In the rows, zero is written as 128.
A single turn carries every row of the set below to another of its rows. Some are shown first; where does it send the rows asked next?
lolob: [136 169 110 122 140 133 163 147 123 132 116 119 131 104 144  99 115 133
 117 122  95 135]
pidek: [117 128 130 129 135 123 160 141 151 108 137 134  81  90 120 144 137 135
 108 110 108 112]
Sozu: [153 114 129 121 161 155 143 105 144 155 131 141 107 143 106 134 135 146
 139 139 119 129]
kor: [129 149 144 109 138 149 142 109 128 129 110 165 118 143 124 127 113 121
 129 155 130 109]
zudo: [130 173 127 131 117 142 162 134 137 102 117 159 142 132 129 123 120 115
 129 149 107 114]
tekir: [128 137 129 110 164 132 140  99 117 148 118 135 121 122 150 114 127 139
 103 124 121 137]
mafim: [118 120 132 112 151 121 159 126 147 111 131 134  72  90 126 140 127 132
 108 128 124 124]
Zusi: [134 147 134 109 133 148 124 127 137  88 118 145 137 128 120 148 119 117
 153 129 126 110]
Taba: [156 127 115 140 136 153 146 136 155 116 136 119 132 123 102 150 142 138
 153 118  99 127]
tum: [144 122 119 108 148 145 145 111 113 148 104 149 115 130 122 147 138 148
 134 170 121 138]
Fumi: [116 124 132 118 149 119 155 129 148 118 135 142  70  99 115 132 135 139
 107 114 119 116]
Misi: [116 135 127 128 136 121 170 140 151 124 135 141  71  96 118 127 130 135
 102 123 108 111]
veg: [141 141 122 123 119 155 146 133 128 110  98 115 164 130 118 133 129 144
 137 129 100 120]
mab: [136 154 118 116 131 148 166 124 125 132  97 134 145 142 121  95 121 151
 128 149 106 128]
mevum: [137 125 130 107 146 150 133  98 124 123 101 132 146 150 124 124 134 152
 131 135 122 127]
kovif: [143 156 102 136 129 134 174 133 124 125 116 152 135 125 130 129 143 144
 127 167  95 150]
bel: [120 127 128 124 136 121 166 138 152 101 139 129  85  86 128 147 133 126
 107 120 111 121]
ledat: [150 130 104 117 138 142 138 142 124 101 114 125 138 112 116 154 141 144
 159 146 112 143]
vid: [116 132 127 122 138 121 177 138 147 118 130 137  72  89 129 132 122 127
 103 133 112 123]
mam: [137 135 125 114 142 143 127 131 121 125 112  97 135  99 142 151 127 130
 122 104 108 121]
siver: [151 149 112 148 135 151 184 133 150 145 135 144 120 133 110 112 134 142
 129 146  91 132]

Fumi turns into Misi
tum turns into kovif
siver turns into Taba
Where do these go?
bel turns into mafim
kor turns into zudo
mam turns into tekir
mevum turns into mab

